A single turn carries every row of the set below to another of its rows. Some are shown first; where does it send the rows asked next?
zop: [-16  24  12 -19  22  11   1 -14 -16  24  -8  -1   2 -13  21  -6 -16  23
  15 -10   5  13 -20   1 -28  -4 -38 -31  11   7]
rulik: [-23  13 -10 -16  16 -13 -20 -13 -11 -21  20  18  13 -35  -8 -47 -21 -22
 -13   1   4  -5  -5  12  -1   0 -20  14  -9   4]
neve: [-18  15  12   3  20   2  -5 -19  -1  -4  34   9  -2  28 -40   2  -4   9
 -11  16  12  25 -11  -5  -5 -33   6 -18   2 -12]
gara: [ 17  -5   7  32 -11 -14  -7  21 -18  -3  12  10 -13  36   3   2  31 -10
  17  22   8   0 -23  -9  -3 -28  -1 -18  -8   2]
kekul: [-26   5  -8  -6  26 -10   0  -8  -8  -3 -21   6   9 -23  -1  -5 -22 -22
   3   3  -7   0   4  -9  -9  27   0  20   6 -36]
Zerub: [-22  34  20 -18  40   2   7 -15 -12   5  26   0   1   0  12   7 -22  27
  -7 -18   1   4 -19  -1 -16 -19 -28 -15   0   8]
sab: [ 17  -3   1  27 -18 -18 -13  17 -17 -15  33  10 -15  23  10 -16  21 -19
   8  11  13 -17 -23  -7   9 -30   3 -10 -11   7]
Givom: [-13  -4  -4   0  -5   1   0 -20   3  -2   7 -12  -7 -10  -7  -9 -22 -14
   1   5  14  -2  -1 -29  -5   8  22  -1  21 -48]
gova: [ 12  -8  -7  12  18  23   1  -7   7  -5  -2   2  26   0  30   6  28 -32
   6   9  16 -11 -16  10  24 -36 -28  11 -23  22]
pamo: [-14  21   6 -22  14   0  -2 -17 -14  -3  23  -9   2 -34  24 -23 -28  15
  -8 -23   7 -11 -21  -6 -18  -9 -41  -8   1   6]
rebil: [-18  21  11 -19  23   3  12 -15 -10  14   1 -11  -1 -22  34   5 -32  12
   5 -22   3  -8 -13 -15 -17   8 -16  -8  14 -19]
Surev: [-31  23   7  -6  47 -13  -6  -6 -10 -13  14  21  15  11 -32   1  -8   0
 -14  11  -8  20  -7  13  -7 -13 -17   8 -14   1]
Tolol: [ 19  -9   1  27 -21 -12  -8  18 -17   6   0  10 -17  23  21  -7  24 -22
  29  19  13  -8 -16 -12   1 -12   9 -21   3  -9]
bev: [ -9   3  -6  -6 -15  -2 -22 -25  -3 -20  41  -1  -1 -19 -23 -48 -12  -8
 -15   5  22   0 -13  -9  -4 -23 -10  -8   3  -5]
kisa: [ 12 -10  -9  12  19  21   6  -7   9  -7  -3  -3  25  -2  34  12  24 -33
   6   5  15 -18 -13   3  26 -27 -20  20 -20  11]
Nat: [ 14 -12 -11  11  14  25   4  -7   8   3 -17  -1  23  -5  37   7  26 -35
  15   9  18 -11 -14   5  21 -25 -24  10 -17  13]
Goka: [ 10  -8  -5  13  24  25   7  -6   8   2 -11   1  25   7  31  19  30 -29
  12  10  14  -6 -13   6  23 -30 -21   9 -20  14]
gizeg: [-11   2   0  -2  -9  15 -14 -23  -6  22 -15   8  -3   1 -18 -24   0  -2
  21  26  21  31  -8  -5 -17  -5  -5 -41  21 -15]
Kovos: [ 20 -14  -3  31 -24 -18  -7  19 -16 -14  15  -2 -15  12  18 -10  19 -21
  14   9  10 -22 -19 -23   3 -15   5  -1  -2 -14]
fele: [-25  16  -2 -13  26   2 -14 -10 -14  19 -30  30  12  -8 -10 -21  -4 -12
  21  21   1  28  -2  22 -14  10 -18 -19   4   2]

rebil -> pamo
fele -> kekul
Now these:
gizeg -> Givom
kisa -> gova
Tolol -> Kovos

A single turn carries every row of the set below to another of its rows. Some are shown first; where does it send the rows asked next?
luv: [  3  29  27  27 -42 -27 -14  10  -3  19   0  18 -24  -6 -31  11 -18 -28
  20  27   9   1]
vafa: [ 10  33  26 -19  -4 -23  -5  17  14   3 -11  33   7 -24 -19 -11   4 -51
  21  24  -3 -20]
Tave: [ 32  -1  16  -6 -18  -5  -2  -5  25   0 -31  10 -26 -53 -30  -8  13 -41
  55   6  -1 -16]
vupe: [ 32  17  17  12 -53 -15  -9  18  19  34 -14   3 -30 -36 -35 -10   5 -41
  31  15  30 -19]
Goso: [ 41  -3  -1   6  29 -10  18  -8 -15 -11 -10  20 -25 -47  -7 -26 -21 -15
  14  38 -17 -17]
rasi: [ 46   3  18   3 -17 -20  42   7 -22   8 -20  -2  -4 -37  -7 -10 -22  -8
  -5   9   9 -29]
Bub: [ 36  30 -14  -8 -19  12  26  15 -15  14 -17  -4 -14 -29 -15  -5  -2   9
  12  46  -6  -5]
puf: [ 54 -14 -12   6 -15  -2  23 -11 -11   8   9  -7 -28  -4 -47  -3 -21 -22
  29  17  22 -20]
mavo: [ 28   8  16  10  -8   3   5   5  -1  10  -4  15 -11 -19 -22  -7 -72 -27
  16  36   0 -24]
Rep: [ 30  20   1   6  29 -33  11 -14  24   5 -24   4 -40 -15  -9 -11  26 -17
  34  32  17 -19]
viki: [ 24 -10  12 -12  -9 -32 -22  31   8  35 -12 -12 -20 -28  -6  -7   4  10
  29  33   7 -28]
gavip: [ 17  11 -10   7   4  13  -9   2  -5   3 -20 -11 -51 -13   5 -15   6 -30
  38  61  -2 -17]
kosal: [ 24  13   7  23 -19  11 -11   1 -28  13  -1  17 -52  -2 -26  -3 -15 -49
  42  49  10 -25]
Kosad: [ 23  19   7   7   1 -30  -7   0  27  -2  16  15 -17 -47 -45 -20  -8 -35
  29   9 -16 -21]
Vibu: [ 40  -3 -10  24 -17  -3  15  15 -36  -4  -4  17 -37 -41 -20 -27 -18 -29
  17  40  13   4]
zemug: [ 34  20   2  28 -44 -19   7  -1   2  32 -56  12 -18 -22  -7 -24 -12 -46
  21  12   1 -14]
sagaz: [  9 -21  21  17   8  -1 -19  -9 -20   7 -32   8   0 -37   0 -18   0 -37
  15  24  -7 -17]
lela: [ 20  16  16  -7   2 -46  11   4   1  19  -6  51 -31 -16 -11  -9  31 -26
  30  21   2  -9]
Vebom: [ 36  13  10   9 -24 -36  19 -11   0  17 -48  -8 -25 -21  -7 -16  29 -22
  56  23  -2 -15]
zin: [ 27  24   9  -7  -4  -2  -6   9  -4  12  32  -5 -25 -21 -26   5   0   4
  26  54   1 -22]
muv: [  1  14  27  -5 -21 -33  -2   6  28  21  -6   8  -8  16  -2 -12 -10 -36
  20  18  23 -10]
taluz: [ 45   4   7  14   0 -23  13  -9 -27  20  -7  -6 -40  18 -15  -3 -13  -6
   7  49  21 -21]
tila: [ 22 -10   5  -7  -3 -56   4   2  13  18 -30  31 -33   6 -14 -24 -13 -50
  15  16  -8  -9]
gife: [ 27   8  13   6   4   3 -21   5   8  39 -32  39 -33 -17 -24 -27 -35 -21
  42  17 -10 -38]
lun: [ 43   0   6 -12 -15 -18  34   6  14  21   8  -1 -18 -41 -27  -8 -31   1
  29   4 -11 -39]
dab: [ 34  10  41  16  -8 -28   9  -7 -29  43  -7   6 -11  -5 -35 -24  10 -17
  28  23  14 -43]
kul: [ 27  15  19  10  -3 -42  20   7   0  10 -65  14 -17 -10 -11   2 -28 -30
   3  33   8  -9]
fir: [ 28  11  -6   1  -1  15  30   1  11   7 -14  -9 -16 -19 -21 -16 -38 -24
  60  54   7 -19]

rasi -> gavip
dab -> sagaz
Now these:
lela -> vafa
taluz -> Goso
Bub -> fir
Tave -> vupe
kul -> Rep

A single turn carries every row of the set below to another of its rows. Some are shown first; where does it send the rows asked next?
reked: [-16 -15   7  27   5   5 -27  55  15  22   0   9  -8  -7  23  35  -6 -53
   2 -13  17]
rop: [  2  -7  13   8   9   5 -34 -14  -6   8   2  -2 -13  -1  42  14   6 -57
  28 -16  32]
Benug: [-19 -28   9  12  12   4 -29  -6  11  17  13  16  -3  15   8   6   6  35
 -27 -17  19]
rigu: [ 14 -27   3  35 -18  -4 -12  26 -34  38   6  15 -12  15  18  21 -14  16
  -6 -27  23]
num: [  0  -5  10  -2  11   3 -29  -8   0  20  12   4 -11  17  43  25   9 -52
  33 -27  27]
benuz: [ 17 -33   5  39 -18   2 -17  23 -43  21  -4  12 -12  -1  17   5 -13  11
 -12 -18  23]
Tobad: [ -6 -17   3  34  -5  11  28  22  32   4   9  -3 -17   4   2   8  -1 -23
  -5 -17  50]
datem: [-17 -30  10  14  12   6 -31  -8   8   9   9  15  -3   9   8  -1   7  34
 -30 -13  19]
feb: [-14 -21   8  29   5   9 -29  52   9  11  -6   7  -9 -16  23  24  -4 -56
  -2  -9  19]
bubu: [  0 -31   2  21   2  19  27  26  24 -12   6   3 -12   7   7  -9   8 -23
 -10 -21  43]
pon: [ 19 -38   3  28 -13   4 -15  27 -43  20  -1  18  -8  10  20   2  -6  13
 -11 -25  18]
lige: [-11 -28   5  10  11  12 -26  61   9  11  -1  17  -3   1  27  21   5 -53
   0 -20   9]
Mene: [  4 -13  13  -1  13  10 -33 -10  -9   2   2   3 -10   5  45   7  12 -56
  27 -20  27]
vad: [ 16 -34   1  25 -14   0 -13  29 -38  30   6  19  -9  19  19  13  -7  16
  -8 -31  17]
pufu: [ -2 -28   1  16   3  18  31  31  29  -3  13   6 -10  20   7  -1   9 -19
  -6 -27  41]
kifu: [ 28 -29  12  22   3  20 -22 -32   5  15   5   6   4  14  17  20   8 -22
   2  29   7]
zusu: [ 28 -33   9   6   8  20 -18 -24   8  21  14  15   9  34  20  23  15 -17
   5  17   0]
ros: [ 15 -26   5  43 -21  -4 -15  21 -37  31   1  11 -14   3  17  17 -17  12
  -9 -20  25]
foseg: [ -6 -19   1  24  -2  11  32  27  33   8  15   2 -14  18   4  10   3 -20
  -4 -25  45]
lafa: [ 24 -22  11  24   1  14 -20 -32  11  26  11   6   3  21  16  31   5 -20
   5  27   8]
gefa: [  2 -13  10  -8  13   8 -31  -6  -5  10   9   7  -8  17  44  14  13 -53
  30 -27  25]
borom: [-15 -21   4  15   8   7 -25  60  14  21   4  14  -6   3  25  33   0 -52
   3 -21  12]
Tul: [ 24 -25   9  14   4  14 -18 -27  13  30  16  11   5  32  17  34   9 -17
   7  19   4]
meraf: [ -1  -1  12   8   6   1 -32 -13   0  18   7  -1 -13   5  41  25   4 -55
  32 -19  32]
vob: [-20 -22   9  18   8   1 -30  -9  14  21  14  13  -6  11   6  13   1  35
 -27 -14  22]
Ribo: [-18 -27  11  20   9   5 -33 -11   8   9   6  11  -5   1   6   0   3  32
 -30  -8  22]
gak: [-11 -29   7  19   9  13 -29  56   6   3  -6  12  -4 -11  26  16   2 -56
  -3 -12  13]
leta: [ -2 -24   4  33  -2  16  26  21  25  -9   4  -2 -15  -2   4  -4   1 -24
  -8 -13  49]
dazod: [-20 -22  11  24   7   1 -32 -11  12  16   9   9  -6   3   5   8   0  34
 -28  -9  25]
fura: [ 30 -36  10  11   8  23 -21 -27   2  12   7  11   8  24  19  14  15 -20
   1  23   1]

reked -> borom
Benug -> datem
Now these:
meraf -> num
foseg -> pufu
ros -> rigu
zusu -> fura

A single turn carries every row of the set below to another of its rows. Some are shown first; where does it send the rows asked next?
Butuv: [ -4 -26  31 -30 -28 -17  -1  -3  17   7  42 -12 -41 -14  -1   6  -1 -21
  -3  -2 -36  17 -11  23  14  45 -42  -7   1  25 -36 -32]
fesa: [-17  19  15 -10  30  -7   4  18   5  46  16 -36 -36  41  -1  25 -15 -39
 -16   0 -14  -4 -20  22  23  29 -23  14  -1  28 -35 -44]
tefid: [-16  25 -16 -24  -5  25  12  15  -7  -5   0 -10 -25  12  39  10  -9   0
  -1  34  11 -17 -39  14  30  47 -39   5  24  25 -12  -3]
fibo: [  0   1   6   4   5 -26  -1  -3  25 -26  37 -18 -36  42  10  48 -24 -18
   4   4 -10  -7 -29  15  16  -4 -11   9  -1  11 -24 -10]
deza: [ -4 -25 -19 -26 -11  -3  12  -9  12  12 -13   5 -36   4  42 -15 -37 -29
 -11  -9 -18  -7  -9  22  21  12 -55  14 -30   1 -10  -5]
Zuzu: [ 22 -16   0 -28 -16  -8  -9   0  22 -10  39 -21 -27  23   0  32  -1 -16
   5  19 -11  -3  -2  29 -16   7 -15   0   9  32 -34 -33]
mato: [ -9  29 -13 -11  10  22   8  16  -7  -5  -4  -9 -29   3  40   8  -9  -5
  -2  32   7  -7 -44  10  33  40 -50   3  30  24 -24  -3]
gisef: [  6 -18   4 -20 -10  -7 -17  -6  27 -20  37 -16 -27  36  23  50 -12 -18
   0   8 -12  -8 -17  21   4  -3  -6   4   6  19 -28 -24]
zuba: [-11   9  10  -8  26  -5   0  14  12  52  17 -35 -36  47  15  28 -19 -38
 -15   4  -9  -7 -36  26  23  31 -15  12   0  18 -33 -40]
bigi: [  5  -9  31  -6 -17 -39  11   0  19  10  42 -10 -54  -9  -8  -5  -5 -24
   3   3 -26  12 -29  21  20  49 -46 -12  -2  21 -43 -15]
lak: [-13  15  13 -22  28  -1   6  20   0  44  20 -29 -24  40  -8  23  -9 -34
  -9  -6 -12 -12 -11  17  15  35 -24  11 -10  32 -30 -50]
puru: [-10  26 -13 -13  17  22  12  17 -14  -8  -3 -12 -22  -8  26  12 -11  -2
  -3  26  -2   7 -38  10  29  38 -58  10  26  24 -22 -12]
biza: [ 12  -5   0 -20 -30   2   3   4 -29 -18  29  -5 -23  28  20 -23 -12 -15
   5 -21   6   2 -23 -21  -1   9 -34   3 -15  43 -38 -17]
mur: [ 25   4  -1 -11  -4 -27  10   9  17 -10  40 -26 -36  20 -25  17  -4 -16
  12  20  -8   2  -6  29 -13  13 -24   2   3  31 -35 -25]
rozu: [ 11  15   3   9   9 -39  15   6  20 -20  40 -25 -42  33 -19  28 -18 -16
  11  12  -8   0 -24  19   6   7 -22   8  -3  20 -29 -10]
veli: [ -5  -1 -10 -25 -13  -9  15  -2  10  11 -16   2 -50   2  24 -36 -22 -34
  -9  -1 -13 -11  15  20  19  12 -61   7 -21  26 -27  -3]
funo: [  2 -17 -14 -30  -9   0   8  -6   9  13 -13  11 -36  -2  35 -24 -25 -31
  -9  -8 -16 -12   7  18  14  11 -61   6 -28  17 -22  -9]
bular: [ -8  -3  32   3 -16 -44  13  -3  23   3  45  -4 -55  11   6   6 -16 -23
   5  -5 -17  -9 -41  12  36  48 -36 -13 -13  11 -30   1]
liruz: [-21  16  19  -1  -4   3  21  22  24   4  15 -12 -24  34  40  -1 -56 -23
 -46  26  10  19 -38   6  27  34 -35  13 -11  11 -39   6]
fufiv: [ -3   1   4 -19  19   0  -2  13  10  56  21 -26 -26  47  18  29 -16 -35
  -9   1  -4 -18 -35  25  14  38 -13   7  -7  16 -28 -43]
Rezi: [-21 -32  34 -37 -34 -10  -7 -10  20  -5  43  -5 -35   4  17  22  -6 -19
  -6 -13 -33   0 -13  16  27  41 -28  -5  -7  18 -21 -25]
virup: [-20  19 -19 -34  -6  29  16  17 -13  -8   2 -15 -16   6  25  12 -11   5
  -1  30   4  -9 -30  16  27  50 -40  13  17  23  -2 -12]
Fitim: [ -8  11   8 -16 -36  -4   7   7 -25 -24  24 -26 -42  34  10 -29 -12 -18
  -4 -12   0  15 -12 -14  12   5 -32  13  -2  52 -40 -12]
kugud: [-16  19 -17 -27   7  27  17  19 -17 -10   0 -16 -14  -7  17  13 -11   4
  -3  25  -5   6 -31  13  26  45 -51  16  19  23  -9 -17]
sadi: [-16  31  24  -3   3  -1  29  31  13   2  15 -12 -24  19   8 -17 -44 -23
 -43  25   5  25 -14   2  16  36 -50  11 -11  29 -48  -4]
kaba: [-15 -13 -17 -18 -16 -14  21  -6  16  11 -16  -7 -51  11  35 -21 -43 -29
 -13   1 -16  -4 -11  29  30  13 -50  20 -27  -1  -9   3]
Pifed: [ -4  16  18 -28  -6  16  25  31   7   6  20  -2  -3   9   4 -18 -31 -17
 -36  21   4  17   3   1  -3  43 -52   6 -19  37 -44 -20]
Tagi: [-12  -8  10 -24 -18  22  10  16  24   9  19   0  -5  32  55   7 -52 -18
 -43  21  12   8 -34   7  13  40 -26   7 -18   7 -31  -6]
ririz: [  6 -22 -11  -7 -38  -8   9   0 -15 -10  24 -36 -40  32  35 -13 -37 -15
  -5  -4  -1  33 -58   3  10  11 -23  22  -3  13 -28 -11]
Baf: [ -5   5   7 -28  20   2   2  17   2  51  23 -22 -17  44   3  26  -9 -32
  -5  -4  -6 -23 -21  20  10  40 -17   7 -15  25 -25 -49]
miges: [-24 -16  34 -17 -28 -25   0 -10  23  -7  45   1 -43  20  21  22 -15 -21
   1 -15 -22 -14 -32   9  40  43 -24  -9 -15   9 -16  -5]
gor: [ -2 -10  10 -41 -19  29  13  22  13  11  22   6   8  17  31  -3 -36 -13
 -37  19   9   8 -10   5  -6  45 -38   3 -23  24 -34 -21]
fev: [-12   1   1  -8 -41 -11  11   4 -16 -18  19 -45 -53  36  20 -23 -28 -19
 -11  -1  -4  34 -34   1  19   5 -24  25   6  33 -34  -8]
kosim: [-16   2 -12 -17 -15 -17  22  -2  14  10 -17  -9 -59  11  24 -33 -32 -34
 -12   5 -14  -6   3  28  27  14 -55  15 -22  16 -18   4]
fikib: [ 21 -26 -12 -15 -30   0   3  -1 -23  -8  31 -11 -20  27  35 -13 -27 -11
   4 -17   5  13 -51 -11  -2  14 -28   8 -15  20 -31 -17]

Tagi -> Pifed
kugud -> mato
fesa -> fufiv
Now these:
rozu -> gisef
funo -> kosim
Butuv -> bular
ririz -> biza

A single turn carries every row of the set below to another of its rows. Some are shown first; where does it send the rows asked next?
tonif: [  6 -27   2  16   2  12  14 -21 -34 -12 -13 -11]
Vaseg: [  0  12  31   9   3  16  20 -18 -22   2  11  14]
Fugon: [ -1   8 -10 -14 -13 -29  -6  25  12 -18  15 -15]
pide: [  0 -17  18  18  22  25   6  -8  -5  15  -5   1]
Tus: [-16   3  18 -19   9  -5  -9   6 -44  -6 -15  -8]
famu: [ 16  33  -1   7  -4   3   2  25 -24 -11   5   8]
begus: [-15 -35   9   6   9 -22  10 -23  -1   5  16 -20]
Sav: [ -9 -19  25  11  20  12   4 -15  -4  23  -9  -6]
zuvan: [  2  -8 -17  -5   0 -49  15   8 -13 -11  -2 -18]
Sipu: [  2 -12 -19   7 -32 -13  12 -26  -1   0   6  12]
Nobok: [  0 -12  30 -13   9  -9   6  39 -20   8   3  -9]
zibu: [ 15  14  -9 -14 -18 -24  -5  22   8 -20   9  -4]
Lof: [  7   7 -16   8   6   6  10 -30  17 -11  17 -12]
semut: [  5   9 -12  16   2  -5  11 -26  26 -11   5  -4]
Kodo: [ -5 -36  15 -22  -5  -4 -15  11 -22   9  21   1]
vuba: [ -7 -15   3  26  11 -23 -12  15 -15   1 -29  -1]
fival: [ 10   8   8 -25 -19  10   1 -18   0   3  32 -10]
kani: [ -7  19 -22  22 -12   7 -13 -12  -2 -11 -15 -11]
povun: [-27  17 -10 -14 -16 -26  -1   9 -20  -4  24   9]
lefe: [ -8 -13  23   4   7 -15   1  44 -23   4   4  -5]

lefe -> Sav
zuvan -> Kodo
Now these:
Nobok -> pide
povun -> Tus
vuba -> begus

A single turn carries every row of the set below to another of its rows. Some are shown first; where does it send the rows asked next?
gelos: [ 18 -16  27  18 -11  31   7  14 -20   2  11   8  16  -5   9]
vala: [  6 -17   6  13  14  18  18  13 -40 -17   5  -4   9  -7   1]
Boset: [-12  21  17  -5  22   9  21 -35  13  24 -19  20  20  18 -14]
Muf: [  3  28   1  12 -11  11 -19 -16  30  -1  13 -14  -8   2  -2]
lut: [ 13  23   5 -14  17  20   8 -49 -15   3  -5   9  13  -1   0]
suf: [ -8   7   4  24 -12 -27  19   7   1   4  21 -11  12   8  -9]
rizor: [-10   2  16   5  23   7  35 -38  33  -3  -8  15  21 -10   4]
faf: [  8  -4  31   7  15   3  20 -16  43   4  18  -9   5   4   9]
nekeg: [-27  -6   9  33  -9  -9   7  13   8  10  -1 -18  -4   9 -18]
noli: [ -9 -15  17  29   2  18  13   0  47   9  -7   7  23   2   8]
duk: [  6  22  14  -2  21  12  31 -45  18   4 -16   4  20  -7   5]
vev: [-18   6  23   0  23   3  29 -34  23   9  -2  20  26  13 -11]
Sig: [-13  16  -1  -7  16  29  -5 -37 -12  20 -22  24   9  12 -17]
Nimis: [ 23  11  -6 -16   8  27 -11 -38 -16   5   5  12  -1   3  -9]
nabeg: [  1 -14   8  18  15   2  25  14 -35 -15  12 -12   8  -1  -6]
Zubom: [ -2  27   1   9   3  46 -21  -7   3   6  -6   5 -20  18   0]
dase: [-4 -1 10 12 13 -9 18 -2 43 23 10 27  7 18 -4]
safab: [ 10  38   3   6  -3  36 -14  -8  -7   2  10  11   4  23   7]
gen: [ -9 -10   9   9  19  -1  21  10 -40  -1   3  -4 -17  14  -9]
kurug: [ -3 -20  -9  15  20  13  15  22 -32  -5  -6  14 -13  -4  -7]
nuv: [ 13 -15  36   1   9  21   3   7 -16  15  18   2 -28   8  -9]
Pum: [ -6  -3  -1  31  -7 -17  20   3  14  -5   5 -23 -11 -15   0]
bozap: [-3 -7 12 18 16 -8 14 -8 45 14  8 32  8 13 -8]
Tesaz: [  4  -9  34  11  21  -1  16 -22  42   3  16  -1   7  10   1]
datid: [ -4   9  -2   0  16  40  -1 -42  -2   2 -32   7   3 -17   0]
Fevu: [  6   4 -12  -7   1  38 -20 -25 -15  14 -14  24   6   7 -16]
teniz: [ 14  -2  -5  -5   4  47 -16 -34 -10   1 -14   2   0 -10  -4]
tif: [ 17 -15   1  15  -1  14   9  19  -9  14   3  36 -21 -12   2]
bagok: [ -6  25  -3  22 -17  20 -25  -8  28   3   3  -7   6   4  -5]
Lilar: [ 18  32  -9   9   1  38 -10 -11   4  -6   0   8 -15  -1  17]
Muzo: [ -1 -15  12   4  25   7  13  12 -39  -3  11  -2 -13  11 -14]
tuza: [-15   8   9  10  21  25  20 -32  24  15 -38  11  10  -6  -4]
noz: [-28  -3  17   9  25  15  24 -29  35   8 -20  18  11   1 -10]
mov: [-10 -14  -8  21  11   4  22  18 -34  -7 -13   9 -12  -3  -1]
mize: [-10 -16   4  14  23  -1  18  18 -32  -1   6  -5 -12  11 -20]
zeg: [  0  32  -8  14 -14   5 -20  -9  26   6  12   3   0   9  -7]
kem: [ -5 -19  -9  26  18   3  22  19 -27 -11  -4   1  -5 -11  -7]
kugu: [ -6 -17  22  31   7  14  12 -11  44   1  -2  11  28   1   4]
Luva: [ -1 -12  10  17   9   8  25   9 -42 -14   1 -10   5  -1   6]

Sig -> lut
Lilar -> Zubom
Now these:
mize -> nabeg
vala -> kurug
bagok -> zeg
nekeg -> suf
duk -> tuza
gelos -> tif
noz -> vev
kugu -> bozap
Nimis -> teniz
dase -> faf
gen -> Luva

